In the data rows, zero lies at 4.5, halfway between 4 and 5.
Here are some points, one per row:
array([9, 9, 5, 1, 0, 6, 2, 3, 4, 2, 1, 5, 3, 4, 4, 6, 4, 4, 9, 5, 9, 7,
       4, 5, 2, 9, 5, 8, 3, 7, 9, 5])
array([1, 3, 3, 3, 4, 1, 4, 5, 8, 4, 4, 4, 4, 4, 4, 4, 1, 5, 3, 3, 5, 4,
       4, 4, 3, 5, 3, 5, 5, 5, 6, 6])
array([5, 3, 3, 2, 6, 6, 6, 1, 3, 5, 4, 4, 3, 7, 6, 7, 7, 6, 3, 5, 5, 4,
       6, 4, 3, 1, 5, 5, 5, 4, 6, 6])
array([4, 3, 3, 3, 4, 5, 6, 8, 5, 3, 5, 4, 3, 3, 8, 6, 2, 4, 5, 4, 4, 5,
       6, 4, 4, 5, 8, 5, 7, 6, 4, 4])
array([8, 6, 7, 5, 6, 4, 7, 5, 4, 5, 8, 7, 5, 4, 5, 2, 3, 4, 7, 5, 6, 6,
       7, 4, 5, 4, 4, 3, 6, 8, 7, 6])
array([8, 4, 6, 7, 7, 3, 5, 7, 8, 5, 4, 3, 4, 3, 5, 3, 8, 7, 5, 4, 2, 5,
       5, 4, 3, 5, 4, 4, 2, 4, 6, 2])
array([1, 4, 2, 4, 6, 4, 5, 6, 3, 4, 5, 5, 5, 5, 3, 2, 3, 3, 7, 6, 5, 4,
       3, 8, 6, 4, 4, 5, 2, 4, 4, 3])
array([3, 1, 5, 3, 2, 4, 7, 2, 4, 6, 4, 5, 4, 3, 2, 5, 6, 6, 4, 4, 4, 4,
       6, 5, 4, 5, 3, 3, 1, 6, 3, 4])
array([2, 6, 6, 7, 5, 5, 2, 4, 6, 2, 5, 4, 1, 3, 6, 5, 4, 3, 1, 2, 6, 6,
       3, 3, 4, 4, 5, 4, 3, 4, 4, 4])
array([4, 4, 7, 5, 6, 3, 4, 4, 5, 6, 3, 3, 6, 6, 5, 3, 5, 3, 6, 4, 4, 3,
       3, 1, 3, 5, 7, 5, 3, 4, 5, 4])
array([6, 6, 4, 2, 4, 3, 5, 4, 5, 3, 5, 8, 6, 4, 4, 2, 2, 5, 3, 5, 5, 2,
       2, 4, 3, 3, 5, 7, 6, 3, 3, 5])
array([5, 2, 4, 4, 6, 8, 4, 6, 5, 5, 5, 3, 4, 3, 3, 6, 1, 4, 2, 4, 6, 5,
       5, 4, 3, 6, 7, 4, 3, 5, 3, 5])
array([3, 4, 5, 5, 3, 2, 5, 5, 1, 5, 5, 5, 3, 0, 2, 5, 6, 6, 5, 4, 3, 4,
       5, 5, 4, 5, 4, 7, 5, 5, 4, 4])
array([4, 3, 3, 4, 4, 3, 3, 7, 6, 6, 6, 2, 8, 4, 7, 7, 3, 6, 4, 3, 5, 7,
       5, 6, 3, 5, 3, 5, 6, 6, 4, 3])
array([5, 7, 5, 5, 4, 3, 4, 3, 4, 6, 6, 7, 3, 4, 4, 5, 4, 6, 6, 4, 3, 4,
       2, 3, 3, 4, 3, 6, 7, 2, 3, 4])
array([5, 6, 6, 7, 2, 3, 2, 4, 5, 5, 5, 8, 4, 8, 3, 5, 6, 6, 5, 4, 5, 5,
       2, 3, 4, 3, 8, 2, 3, 6, 2, 5])
array([4, 4, 3, 6, 4, 7, 7, 7, 8, 4, 5, 4, 2, 3, 7, 7, 4, 4, 4, 7, 4, 6,
       5, 6, 4, 3, 5, 7, 5, 3, 4, 6])
array([2, 4, 5, 2, 6, 6, 4, 2, 3, 4, 5, 3, 6, 4, 4, 4, 6, 7, 5, 5, 5, 4,
       5, 5, 4, 5, 5, 5, 3, 3, 4, 4])
array([4, 2, 4, 4, 6, 8, 5, 4, 3, 5, 5, 3, 5, 6, 3, 4, 5, 6, 8, 2, 6, 7,
       3, 5, 3, 2, 3, 6, 8, 4, 6, 4])
array([4, 2, 2, 4, 5, 6, 6, 3, 5, 7, 2, 4, 4, 5, 4, 3, 4, 2, 7, 3, 6, 3,
       5, 3, 5, 5, 5, 3, 2, 5, 3, 5])
array([4, 0, 6, 4, 1, 9, 3, 8, 2, 3, 8, 6, 3, 8, 7, 4, 5, 4, 3, 1, 1, 0,
       3, 8, 5, 8, 1, 5, 2, 2, 7, 9])
array([7, 6, 6, 5, 5, 2, 5, 4, 7, 6, 7, 5, 4, 2, 4, 6, 6, 7, 5, 2, 5, 4,
       3, 7, 8, 8, 5, 3, 3, 4, 2, 5])
array([5, 6, 4, 3, 7, 7, 4, 5, 5, 5, 5, 5, 4, 3, 7, 5, 4, 3, 1, 3, 5, 7,
       5, 3, 4, 3, 3, 2, 3, 4, 5, 3])
array([4, 7, 0, 6, 2, 7, 4, 2, 4, 8, 4, 2, 3, 4, 3, 0, 8, 5, 3, 6, 5, 6,
       7, 9, 3, 7, 8, 3, 8, 3, 5, 6])
array([4, 3, 1, 6, 2, 5, 5, 3, 3, 5, 3, 7, 6, 5, 4, 4, 4, 7, 6, 4, 5, 3,
       5, 4, 5, 3, 3, 3, 2, 5, 3, 4])
array([7, 6, 7, 6, 6, 4, 4, 4, 4, 4, 4, 1, 4, 6, 4, 4, 4, 5, 2, 9, 3, 4,
       3, 3, 2, 5, 3, 6, 5, 7, 5, 6])
array([4, 3, 4, 5, 4, 8, 4, 6, 6, 4, 3, 5, 6, 0, 4, 5, 4, 4, 2, 5, 6, 6,
       3, 3, 4, 4, 4, 3, 2, 2, 5, 4])
array([3, 4, 6, 2, 2, 7, 7, 7, 8, 4, 2, 3, 4, 4, 7, 6, 4, 4, 4, 5, 4, 6,
       6, 4, 4, 5, 4, 3, 7, 4, 2, 4])
array([6, 4, 7, 7, 4, 3, 4, 2, 6, 4, 2, 3, 5, 6, 4, 4, 1, 4, 4, 6, 4, 3,
       4, 8, 9, 5, 6, 6, 4, 2, 4, 3])
array([5, 5, 6, 6, 3, 2, 3, 3, 5, 7, 6, 8, 6, 5, 5, 5, 4, 4, 6, 6, 5, 7,
       8, 4, 4, 4, 3, 2, 6, 4, 8, 8])
array([8, 3, 3, 0, 4, 2, 0, 7, 4, 5, 3, 2, 2, 1, 5, 3, 7, 4, 5, 7, 4, 2,
       3, 4, 9, 1, 2, 3, 8, 6, 5, 8])
array([8, 5, 4, 5, 3, 3, 5, 4, 4, 4, 7, 5, 8, 7, 2, 5, 5, 2, 4, 5, 7, 6,
       6, 3, 4, 4, 3, 7, 4, 4, 2, 5])
array([4, 4, 1, 5, 6, 5, 5, 1, 3, 6, 5, 5, 5, 4, 7, 7, 1, 1, 2, 5, 3, 3,
       3, 4, 6, 6, 4, 5, 5, 5, 4, 3])
array([5, 4, 4, 7, 4, 3, 3, 7, 6, 3, 4, 2, 1, 2, 1, 4, 5, 4, 7, 2, 4, 4,
       7, 2, 5, 4, 4, 6, 4, 4, 5, 3])
array([6, 7, 9, 7, 3, 4, 6, 3, 3, 7, 3, 0, 5, 6, 5, 3, 3, 4, 3, 3, 5, 5,
       2, 4, 4, 1, 2, 5, 5, 8, 7, 7])
array([6, 3, 8, 4, 6, 3, 3, 3, 5, 6, 5, 9, 3, 3, 4, 4, 5, 3, 6, 5, 4, 6,
       7, 7, 4, 4, 4, 5, 5, 4, 3, 4])
array([2, 1, 2, 3, 5, 2, 3, 2, 4, 4, 5, 2, 3, 6, 3, 4, 3, 4, 6, 7, 5, 6,
       5, 3, 3, 5, 4, 4, 2, 4, 5, 4])
array([1, 4, 3, 3, 4, 5, 5, 5, 4, 4, 6, 4, 4, 6, 3, 3, 4, 5, 7, 5, 3, 4,
       3, 6, 5, 4, 4, 3, 3, 5, 3, 2])
array([3, 8, 9, 5, 7, 5, 4, 5, 4, 5, 5, 5, 6, 6, 2, 4, 3, 5, 4, 5, 4, 7,
       8, 4, 4, 5, 4, 5, 5, 5, 6, 9])
array([7, 3, 6, 5, 5, 2, 4, 4, 3, 3, 6, 5, 4, 7, 6, 3, 5, 4, 4, 5, 9, 6,
       4, 3, 3, 5, 5, 4, 8, 4, 3, 3])
array([2, 5, 3, 4, 2, 4, 6, 2, 4, 6, 6, 5, 6, 4, 6, 4, 6, 5, 8, 4, 3, 3,
       6, 3, 5, 5, 2, 4, 3, 4, 3, 4])
array([6, 5, 8, 4, 5, 3, 4, 4, 3, 1, 4, 3, 6, 5, 4, 3, 4, 5, 2, 5, 4, 2,
       8, 6, 6, 4, 6, 5, 4, 5, 4, 1])
array([5, 7, 3, 6, 8, 1, 5, 3, 2, 0, 1, 3, 6, 3, 3, 7, 5, 3, 6, 3, 2, 3,
       5, 7, 1, 4, 2, 0, 6, 4, 3, 9])
array([3, 5, 5, 5, 5, 6, 3, 5, 6, 4, 5, 2, 3, 2, 5, 6, 5, 4, 2, 4, 8, 3,
       4, 6, 3, 3, 4, 2, 4, 5, 5, 2])
array([8, 5, 5, 6, 5, 3, 4, 5, 2, 5, 3, 7, 3, 6, 4, 3, 4, 5, 3, 3, 4, 8,
       6, 4, 4, 5, 3, 6, 5, 4, 2, 3])
array([7, 5, 4, 3, 3, 3, 6, 5, 4, 6, 6, 6, 4, 5, 3, 4, 3, 3, 4, 4, 2, 3,
       2, 2, 2, 5, 4, 3, 6, 3, 6, 2])
array([5, 6, 4, 4, 6, 9, 4, 4, 6, 2, 6, 5, 6, 7, 4, 3, 4, 6, 8, 5, 2, 6,
       6, 5, 7, 4, 4, 2, 3, 5, 4, 2])
These points spread out most along one direction. Take the direction at right angles to it along which they spread out most. Go by this last direction. For each point below, how far along it does it lie, from 0 to 99? 50 is the average, and the first point above lies past it. One standard deviation of the points above along it is 16.
array([2, 4, 3, 4, 5, 4, 7, 9, 6, 4, 2, 5, 5, 4, 8, 5, 6, 3, 3, 4, 6, 7,
       4, 3, 4, 5, 3, 5, 5, 5, 5, 5]) 75
array([6, 5, 7, 6, 5, 4, 4, 5, 2, 7, 5, 7, 6, 3, 6, 5, 4, 7, 7, 7, 5, 4,
       4, 3, 4, 3, 8, 3, 2, 2, 5, 4]) 39
array([3, 5, 2, 4, 5, 3, 6, 2, 2, 3, 5, 4, 5, 5, 6, 5, 5, 6, 3, 3, 5, 5,
       4, 4, 8, 5, 7, 5, 3, 3, 4, 5]) 39
array([3, 2, 4, 5, 5, 7, 8, 5, 4, 4, 3, 5, 7, 5, 3, 5, 8, 6, 6, 4, 6, 4,
       2, 4, 9, 8, 5, 6, 9, 6, 6, 5]) 42
array([3, 5, 2, 5, 5, 5, 4, 7, 6, 4, 5, 2, 4, 6, 7, 8, 5, 5, 4, 5, 5, 5,
       5, 5, 3, 5, 5, 7, 5, 4, 4, 4]) 71
array([4, 6, 7, 3, 6, 2, 4, 4, 4, 6, 4, 6, 5, 5, 4, 4, 5, 2, 5, 5, 4, 4,
       1, 5, 3, 4, 7, 4, 2, 4, 6, 4]) 43
array([4, 5, 6, 6, 8, 8, 3, 3, 5, 5, 5, 7, 4, 3, 5, 4, 5, 5, 9, 3, 4, 2,
       4, 4, 2, 3, 5, 7, 9, 8, 3, 4]) 48
array([4, 5, 3, 3, 3, 5, 7, 8, 6, 5, 4, 4, 4, 5, 5, 8, 5, 3, 3, 3, 4, 3,
       8, 4, 4, 3, 6, 5, 5, 4, 4, 4]) 66
array([5, 7, 8, 6, 6, 5, 4, 5, 3, 6, 4, 2, 6, 6, 5, 6, 4, 2, 5, 5, 3, 4,
       4, 6, 9, 8, 6, 3, 4, 3, 3, 2]) 49
array([4, 2, 3, 4, 3, 5, 5, 3, 3, 2, 5, 5, 7, 5, 4, 5, 7, 4, 2, 4, 0, 6,
       2, 5, 6, 4, 6, 6, 5, 7, 6, 5]) 43
array([2, 5, 2, 6, 6, 5, 6, 3, 5, 5, 5, 9, 3, 6, 5, 7, 6, 6, 2, 5, 5, 2,
       5, 5, 9, 7, 3, 5, 6, 8, 8, 4]) 42
